Named turns come first, each shown by rows before and after it. Which turns, in which order, take the first row of each pair that follows to the second? Write the first one first, as in the answered first pair.
turn gok:
[ 14  -9  18  -1  -5  -2   7  -5  20   1   5   0  -1  10 -16   8   2   4
 -16] |-> [ 11  -7  13   0  -9   2   4   3  25   4  -4  -4  -3   8 -14  13   4   4
 -14]
[ -6  -4   8  -3  -1 -10 -11  -4   0  -4 -17   2  13  -3  -6   1  -7   8
   1] |-> [  0  -8  14  -8  -8 -15  -1  -2  -7  -2   7   3  11   1   1  -6  -4   7
  -7]
[ 18  -2  16  -6  -5 -17   9 -12   2  -3  17   5   0  12 -19   8  -6  -1
 -11] |-> [  6  -6  -6  -4 -19   1   3   7  20   9   4 -12  -6  17  -4   7  12  -4
 -17]
[-15  -5 -10  11  13   6 -11  -9 -26  -3   4  14  -5  -5   2 -10  -7   5
   9] |-> [-13 -10 -12   8   8   8  -6  -4 -24   6  18  12  -8   2   8 -15   1  -2
   1]
turn veg:
[ -2  -2 -10  -7 -12  -2   1  15  13   4 -17 -18   9   1   8   4   4 -13
  -1] |-> [ -1   0  -6  -8 -16  -8  -1  15  10   1 -15 -20  10   1  12   7   4 -15
   4]
[  5  -2  -9  -6  11   8   8 -10  28  -4   2  15 -14   0 -24   2   3  18
 -11] |-> [  4 -11   6  -8  -2 -20   9  -6   0   1  36  14 -12  11  -8  -6   1  -1
 -15]
[ -3  -1  -8  -5   1  16   4   2  17   6   2 -10  -5   1  -2   2  14   0
  -5] |-> [  5   0   3  -6  -4 -20   7   1  -9  -1  14 -12   3   2   3   5   5 -12
   6]
[ -8  -4   6   6   3 -15 -16   2  -4  -2   6  -4  11  -5   4  -3 -17  -5
   1] |-> [-10  -2  -1   7   6   6 -15   1  15   2  -8   0   8  -4  -3  -4 -10   8
  -3]
turn Korud:
[ 10  20 -14  -1  14  13   1 -10  14 -13 -29   7   4 -20  -5  12   2  15
   3] |-> [ 23  -4  22  -8 -14 -34  13 -10   1 -13  13  -4  10  -3  -3   8   3  -4
  -8]
[  8   3   9  -6  11  10   9 -19   9   2   4   1   6  -9   2  14  -2   4
 -11] |-> [  0  -7  11  -3  -5   2   6  -9   3   9  13  -8   6  -4  15  11   9  -7
 -16]
[ -2  -9  11  -2   4   3   1  -3  21  -6 -13   2   0  -2 -20  15  -8   0
 -10] |-> [ -5 -20  15   0 -10  -9  -5   6  14   0   0 -10   2   5  -5  10  -1 -13
 -17]
[-13  -4   1  -4   0  -9 -12   8 -12  -7  -4  -1   4  -4  11   3   0 -13
   8] |-> [-12   4   4  -2  10  -1  -8  -1 -11 -14 -11   7   5 -11   1   2  -3  -3
  12]
turn veba:
[  7   1   1  -8 -10 -20   1  13  21   4 -18 -14   2   3  -4  16  -4 -13
  13] |-> [  6  19 -18 -19  12  -3  10   4  -9   9   1   3 -10  -7   0  -4 -11   3
  27]
[  8  -1 -10   0  16   4  13 -13  12   1  -7   7  -3   9 -16   1  -2  14
   4] |-> [ -2 -11  -6   8  16   5   7 -18   5   0  -3  17   0  12 -14  -5  -5  14
  -1]
[-6 13 -4 -1 -2 -1 -5  0 -9 12  5 -5 17 -1  8 -4 -2 -4 16] |-> [-10   4   2   2  -6  -4 -10   1  -9  11   4  -7  19   3   9  -3  -4  -6
  12]
[ -6  -8  -1   6   0  -7 -17   1  -8  -3 -12  11  -2   3   7  -2 -15 -10
  -2] |-> [  3   3  -2   0  -7 -11 -11   5  11  -5 -21   0  -2   2   2   7 -16 -11
   3]
Pairs:
Between the rows of a pair lie 2 to 4 turns.
[  9 -16  13   2 -16 -29  16   3  -7   7  36   0   1  14   2 -11   3  -8
 -10] |-> [  1 -17  -4   4 -11  13  15   4  20  19  25   0  -9  18  -3 -16  14   8
 -27] => veg, veg
[-11  -5   3  13  14  12 -10  -7   5  -6 -21  13   3  -4  -9  -2  -9  13
  -2] |-> [  3   0   0   2  20  13   3 -15   3  -3  -9  16   1  -5 -16  -5  -7  19
  -3] => Korud, veg, veba, veba
[ 21  26 -16 -24   0 -19  27   6 -13   0  24 -12  -6 -13   7   5  -1  -2
  20] |-> [ 19  31 -25 -25  10  -4  24   7  -5   1  11  -8  -8 -18   4   6  -1   2
  25] => Korud, Korud
[  6  12 -16  -3   3   6  -7   6   4 -12 -20  11   3 -14 -10  10  -7   4
  13] |-> [-10 -10   3  14  -5  -1 -23   5  -2 -15 -21  13   7  -2  -5   4  -8  -1
  -1] => veba, veba
[-15 -13  -7  -6  -6   2 -25  10 -21 -11 -14   2  -8  -4   5  -7 -11  -1
  22] |-> [-10  -2 -15  -9  -1   6 -18   7 -22 -12 -15   5 -10  -6   8  -6 -11   0
  24] => veba, veba, veba
[ 16   7  -4  -9  -8  -4  12  10  32   7   0 -16  -2   6  -7  10   9  -3
   5] |-> [  7   2  -2 -10  12  12  14  -7  -2  12  27  13 -11   7  -7 -14   4  10
  -1] => gok, gok, veg, veba
[ 11  -5 -15   0 -16  10   8  15  44  -4  -8  -8   6  -1   0   4  16  22
 -17] |-> [  2 -28  15  10   2 -14  -1 -16  -1 -19  11  25  14   3  -7 -13  -4  24
 -23] => veba, veba, gok, Korud
[-10  -8   0 -12  -7  20 -15   6  25  -5 -24 -19  -1   2   4   0  16   7
 -11] |-> [-24  -8 -10 -11   8  31 -18  -3  -4  -3  -7  -4  -6   1  13 -15  12  15
  -7] => veba, veba
[ 13 -26  26  -3 -19 -16 -13   2  -7  -8  -6   0 -10   5  -5   3   1 -11
 -16] |-> [ 27   8  -3 -13   7  12  -1  -4   4  -9 -25   7 -21 -16 -18  13   0  11
   2] => veg, veba
[  9 -29  26   4  -9 -25  -5 -11  18 -13   6  -4  14  19 -14   5  -8  -7
  -9] |-> [ 16  11  -6 -12  27   3  13 -24   1 -16   9  13  -3  -6 -20   3 -13  19
  17] => gok, Korud, veba, gok
